Where one turn sends some rows of the set: a few examples, then the rows asked:
zugid: [ -2   7   0   4  15  10  -3   1   9   8   6  -7   5 -16   6  -9  -6 -14
  -3   6 -23  11  -6  -4 -18  -8 -20   5   8   4  -8   9   4  -6 -17   1
  -4  -5  11  16  -8 -15  12  -9 -11   7   8  20]
tigis: [  8  -7   1   1  -2  12   8  -9   3  -8  12  -6   1   0   8 -15  -8 -14
  -7   8  -7   9   4  -6  -7  -2  -3   2   5  19 -13  16  -2  -9 -16   5
  -8 -15   0   3 -10 -19 -35  -1 -13  10  15   3]
Rebif: [ -4   3  -2   0  11   6 -10   0   7  -9   3 -10 -12  32  -1  -8 -10 -10
  -6   4 -18  11   4  13  -1   0  12   6   4  20  -5  11   5  -4 -11   4
   7  -2   1  -8  -6   0  14  -8 -11  -4  16  -9]
Ful: [  0   7   0   4  15   8  -1   1   9   9   6  -6   5 -15   8 -10  -6 -14
  -1   6 -22   9  -7  -5 -17  -7 -20   6   9   4 -10   9   3  -6 -17   0
  -3  -6   9  16  -8 -16  12  -9 -11   6   8  20]
Barul: [ -2   2   5   1   6   8 -33  -4   1  -5  -1  -9   1  16   4 -11 -21  -8
 -12   5  -4  14  -3  15   5   1 -16   5  12   5  -1  16   6  -4   6   4
   6  -8   9  17  -4 -14 -14 -14  -9   3  31  -8]
gud: [ -4   3  -3   0  11   6  -9   0   7  -8   3  -9 -12  32   0  -8 -10 -10
  -5   4 -17  10   4  13  -1   0  12   6   4  20  -6  11   4  -5 -12   4
   7  -2   0  -8  -5   0  14  -8 -11  -4  16  -9]
gegud: [ -4   2  -3   0  11   7 -10   0   6  -9   4  -9 -11  32  -1  -8 -11 -10
  -6   4 -17  11   5  13   0  -1  13   6   5  20  -6  11   4  -5 -11   4
   7  -2   0  -9  -6  -1  14  -8 -11  -4  15  -9]
Sopo: [ 10  -6   1   2  -2   9  10  -9   5  -8  10  -5   0   1   9 -14  -5 -13
  -4   7  -6   8   4  -8  -8   0  -4   2   3  19 -13  15  -1  -9 -17   4
  -5 -14   0   3 -10 -18 -36  -1 -11   8  17   4]
Vaza: [ -4   5  -1   1  13  10   9  -1  12  -8   7  -6   2   8   1 -13   2 -16
 -11   4  -9  11  -9  -7 -18 -12  -8   3  13   6  -9  13   2  -9  31   5
 -12  -4   2 -17  -7  -3   2 -14 -14  11  15   6]
paba: [ -4   3  -3   0  11   7  -9   0   6  -8   4  -9 -12  32   0  -8 -12 -11
  -6   5 -17  10   4  13   0   0  13   7   5  20  -6  11   4  -5 -11   4
   7  -3   0  -8  -5   0  15  -8 -12  -3  14  -9]
fode: [ -2   6   0   3  14  12  -3   0   6   9   9  -6   4 -16   8 -11 -10 -16
  -6   8 -22  10  -5  -4 -14  -9 -17   7  12   3 -11  11   1  -6 -14   2
  -8  -8   8  15  -8 -19  13 -10 -14  10   2  19]
puvir: [  5  -8   3   2  -2  15   3  -9   4 -11  10  -7   2  -4   0 -11  -3 -13
 -10   3 -12  14   4  -1 -12  -4  -5   1   3  20  -7  12   4 -11 -20   6
  -7  -9   6   2 -10 -15 -37   1 -11  10  20   1]
mif: [ -1   3   5   0   5   7 -30  -4   1  -3   0  -9   0  18   8 -12 -23  -8
 -10   7  -1  11  -3  13   8   2 -15   6  13   4  -5  17   4  -4   8   4
   5 -10   6  17  -4 -16 -13 -15 -10   3  28  -7]
fep: [  6  -7   2   3  -1  12   5  -9   7 -10   8  -7   2  -3   1 -10  -1 -12
  -6   3 -12  13   3  -3 -13  -1  -7   0   1  21  -7  11   5 -10 -22   5
  -5  -9   6   3  -9 -14 -38   1  -9   8  23   3]
Momu: [ -2   2   5   0   6   8 -32  -4   1  -4   0  -9   1  17   6 -11 -22  -8
 -12   6  -3  12  -2  15   6   1 -15   6  13   4  -3  16   5  -4   8   5
   5 -10   7  16  -4 -15 -14 -15 -10   3  29  -8]
dilik: [ -1   7  -2   1  14   5  11   0  14  -7   5  -7   3   9   3 -12   5 -15
  -6   4  -8   9 -11 -10 -19  -9 -11   4  10   7  -9  12   3  -8  29   2
  -8  -4   2 -16  -7  -1   1 -14 -11   8  18   9]
guka: [ -5   4   0   1  14  12   7  -1  12  -9   7  -7   2   6  -2 -13   4 -16
 -14   4 -11  13  -9  -5 -19 -13  -9   3  13   7  -7  12   3 -10  29   5
 -13  -3   4 -16  -7  -2   1 -13 -13  12  16   6]
feku: [ -1   6   0   3  14  10  -1   1   7  10   8  -5   5 -15  10 -12 -10 -16
  -4   8 -21   8  -5  -5 -15  -8 -18   7  11   4 -12  11   1  -6 -15   1
  -6  -8   8  15  -8 -19  13 -10 -13   8   3  19]
moda: [ -1   2   6   0   6   7 -32  -4   3  -5  -2 -10   1  17   4  -9 -19  -7
 -10   4  -4  13  -4  15   4   2 -17   5  10   5  -1  14   7  -4   5   4
   8  -7   9  17  -4 -12 -14 -14  -8   1  33  -7]
gib: [ -3   6  -1   2  14   7   9  -1  15  -8   3  -7   3   7  -2 -10   8 -15
  -8   1 -12  12 -11  -8 -22 -10 -12   2   9   8  -5  10   6  -9  26   2
  -7   0   5 -15  -7   1   0 -13  -9   8  22   8]
Kiro: [ -5   5   0   1  14   9   7  -1  14  -9   5  -8   3   6  -4 -11   7 -15
 -11   1 -13  14 -10  -5 -22 -12 -11   2  10   7  -4   9   7  -9  27   4
 -10   0   7 -16  -7   1   0 -12 -11   9  20   7]
los: [ -3   5   1   4  15  13  -5   0   7   7   8  -7   5 -17   4 -10  -8 -16
  -8   6 -24  12  -5  -1 -17 -10 -18   6  11   4  -8   9   4  -7 -16   3
  -7  -5  11  15  -8 -17  12  -9 -13   9   5  18]
feli: [ -4   3  -3   0  11   6  -9   0   7  -8   3 -10 -11  32   1  -8 -10 -10
  -5   4 -17  10   4  12  -1   0  12   6   4  20  -6  11   4  -4 -12   4
   8  -2   0  -8  -5   0  14  -8 -11  -5  16  -9]
Pavi: [  6  -8   2   2  -3  15   6  -9   3 -10  13  -6   1  -1   4 -14  -7 -14
 -11   7  -9  11   5  -4  -8  -3  -2   2   6  18 -11  15   0 -10 -17   7
 -10 -14   2   2  -9 -19 -36   0 -14  13  15   2]
zisuv: [  0   4   5   0   6   5 -31  -3   4  -4  -3  -9   1  18   6 -10 -19  -7
  -8   5  -3  12  -4  13   4   3 -19   5   9   5  -1  15   7  -4   5   2
   9  -7   8  18  -4 -12 -14 -14  -7   0  34  -6]
Vufi: [ -3   3  -3  -1  11   5  -8   0   7  -8   4  -9 -12  32   1  -8 -10 -10
  -5   4 -17  10   4  12   0   1  12   7   4  20  -7  11   4  -5 -11   3
   7  -3   0  -8  -5   0  14  -8 -11  -4  16  -9]
tem: [  2   4   4   0   6   3 -29  -4   3  -2  -2  -8   0  20  10 -11 -21  -8
  -6   6   0   9  -4  10   6   5 -17   6  10   4  -5  17   5  -3   7   2
   9 -10   5  18  -4 -14 -12 -15  -8   0  31  -5]
rabop: [ -5   4   0   2  14  12   7  -1  13 -10   6  -8   3   5  -4 -11   6 -16
 -13   2 -12  14  -9  -4 -21 -13  -9   3  12   6  -4  10   5  -9  28   4
 -11  -1   6 -16  -7   0   0 -13 -13  11  18   6]
liram: [ 10  -5   1   2  -2   7  10  -8   6  -8   8  -6   1   1   8 -12  -3 -12
  -2   5  -7   9   2  -7 -11   1  -7   1   1  20 -11  14   1  -8 -20   4
  -4 -12   1   4  -9 -16 -37   0  -9   7  20   5]
Netu: [ -2   7  -1   1  14   4  11   0  15  -7   4  -7   3   8   1 -11   7 -15
  -6   2 -10  10 -11  -9 -21  -9 -13   3   9   7  -7  10   5  -8  27   2
  -7  -2   4 -15  -7   1   1 -13 -10   6  21   9]
bugal: [ -4   3  -3  -1  11   7  -9   0   6  -9   4  -9 -12  32   1  -8 -11 -10
  -6   5 -16  10   5  12   1   0  13   7   5  20  -7  11   3  -4 -11   4
   7  -3   0  -8  -5  -1  15  -8 -12  -3  14  -9]
lutat: [ -2   6  -1   1  14   7  11   0  13  -7   7  -6   2   9   3 -13   4 -16
  -9   5  -8   9  -9  -9 -18 -10  -9   3  12   6 -10  13   2  -8  30   3
 -10  -4   2 -16  -6  -2   2 -14 -13   9  16   8]
nito: [  9  -6   1   2  -1   9   7  -8   7  -9   7  -7   1  -1   4 -11  -1 -12
  -3   4 -10  11   3  -6 -13   0  -8   1   0  20  -9  12   3  -9 -21   4
  -3 -10   4   3 -10 -14 -37   1  -8   7  22   4]
zalo: [  1   3   4   0   6   5 -29  -4   1  -3   0  -8   0  19  10 -12 -22  -8
  -8   7   0  10  -3  11   7   3 -16   6  12   4  -5  18   4  -3   7   3
   7 -11   5  17  -4 -16 -13 -15  -9   1  29  -6]
bufu: [  0   7   0   3  15   8  -1   1   8  10   7  -6   5 -15  10 -10  -8 -15
  -2   7 -20   8  -7  -6 -16  -6 -19   6  10   4 -11  10   2  -6 -15   1
  -4  -7   8  16  -7 -18  13 -10 -11   7   5  20]
gakep: [ -4   5   1   4  14  14  -4   1   6   8   9  -6   5 -17   5 -11  -9 -15
  -7   7 -23  11  -5  -2 -16 -10 -17   6  12   4  -9  10   2  -7 -15   3
  -7  -7  10  15  -8 -18  13 -10 -14  10   4  18]
nago: [ -4   3  -3   0  11   6  -9  -1   7  -8   4  -9 -12  32   2  -8 -11 -11
  -5   5 -16   9   4  12   0   0  13   7   5  21  -7  11   3  -4 -11   4
   7  -3   0  -8  -5  -1  15  -8 -11  -4  15  -9]
Babiv: [ -3   6   1   4  15  12  -4   1   8   8   6  -7   5 -17   4  -9  -7 -15
  -5   5 -24  12  -6  -2 -18  -9 -20   5   9   5  -8   8   4  -7 -17   2
  -5  -5  12  15  -8 -15  12  -9 -11   8   7  19]
kovo: [  5  -8   3   3  -2  16   4  -9   3 -10  12  -6   1  -3   1 -13  -6 -13
 -12   5 -11  13   5  -1 -10  -4  -3   1   5  19  -9  13   2 -10 -18   7
 -10 -12   5   2 -10 -18 -37   1 -13  12  17   1]
Mur: [  1   3   5   0   6   3 -29  -4   4  -3  -3  -9   1  19   9 -10 -19  -7
  -6   5  -2  10  -4  11   4   4 -18   5   9   5  -3  16   6  -3   6   2
   9  -8   6  18  -4 -13 -13 -15  -7  -1  33  -5]

paba moves to gegud
liram moves to Sopo
Ful moves to bufu
And these:
Vaza moves to guka

Where one turn sends some rows of the set: a few examples, then the rows asked:
tedub: [ -5  -7   4 -10  -1  -9   5  -3   0  -9 -24  -3  19  -4  -4   7 -12  -2
  -4 -10  -9  -8   6  -6   4  15   1 -12  -5  -4]
vad: [-10   0  -5   9   9   9  14  -1 -15  -1 -17  17   0  -1 -12   0  -7   3
 -20  -7   4 -11 -13  -3   5   5   6  -8   6  -3]
kuzoz: [  3  -6   1  -8   5  -8  -6  -7 -10  16   0   3  -5  -1   5  -6   2  -6
 -17  17  -8  -6   4   0  -7  15  22   0  -4   7]
davuf: [  7   3  10  -1   1   6   8   5  -8   6  10  -1   3   4 -13  -5  -2  -5
   1   6 -18  -9  -2  13  -1   7  -3  -7   8  -7]
fod: [-13 -10 -13  -1   3   2  -4  -9   3  -3 -12  -6  -7   5   0  -8   0   2
  -6  23  -6   4   9 -11   8  12  13   2  11 -10]
kez: [ -8  -9   4  -4  -2  -8   6  -1   7  -6 -27  -2  11   0   4   5  -8  -1
   1  -8  -9  -8  10  -7   5  14   2 -14  -8  -2]
Fulu: [ 10   2   7  -1  -2   8   9   5  -6   1   4  -1   2   6 -15  -4 -10  -3
  -4   6 -20   3  -7   1   0   1  -7 -14   2  -5]
tup: [  5  -7  -3  -2   7  -5  -4 -11 -12  14  -2   1  -5  -1   3   1   2  -7
 -17  16  -6  -3   4   1  -5  19  18   3 -13   4]
Lezo: [-14 -11  -7   1   6  -2  -5  -7   4   1 -16  -9  -3   1   3  -6   1   4
  -2  22  -7   4   4  -8  10   8  14   7  13  -9]
vib: [  8  -1  13  -1  -3   7   8   9 -10   5   5   0  -3   6 -13  -5  -5  -4
  -1   7 -23  -1  -1   9   2   5  -4  -9   1  -5]
ror: [ -7   7  -8 -10   4  -9  16  -3  -9   2  -9  -4  -7   4   5   4  -5  -6
   0  21  14  -6  -2  -2  -6  -4  11   9  -2  -2]
zuza: [ -6  -3   5   4  -3 -10   3  -5  11  -3 -19  -1  15  -1   7   2  -4   1
   2  -7  -8 -12   8  -5   4  13   0 -15  -7  -5]
degu: [ -5  10  -6 -10   2 -10  19  -1 -13   2 -10  -8  -6   1   3   6  -5  -7
   1  22  13  -1  -1  -6   0   6  11   7   2  -2]
votaz: [ -9  -1  -4   1   8  10  21   4 -10   2 -20  15  -7   1 -13  -3  -2   3
 -17  -7   7 -13 -13  -2   4   6  13  -6   5  -4]
vunes: [ -7   4  -6   2   9   7  20  -1   1   1 -16  11  -2   2 -15  -5   3   3
 -16 -10  10 -15 -13  -4   3   5  14  -5   8  -4]

tedub moves to Fulu
ror moves to Lezo
And these:
vib moves to votaz
degu moves to fod
zuza moves to davuf

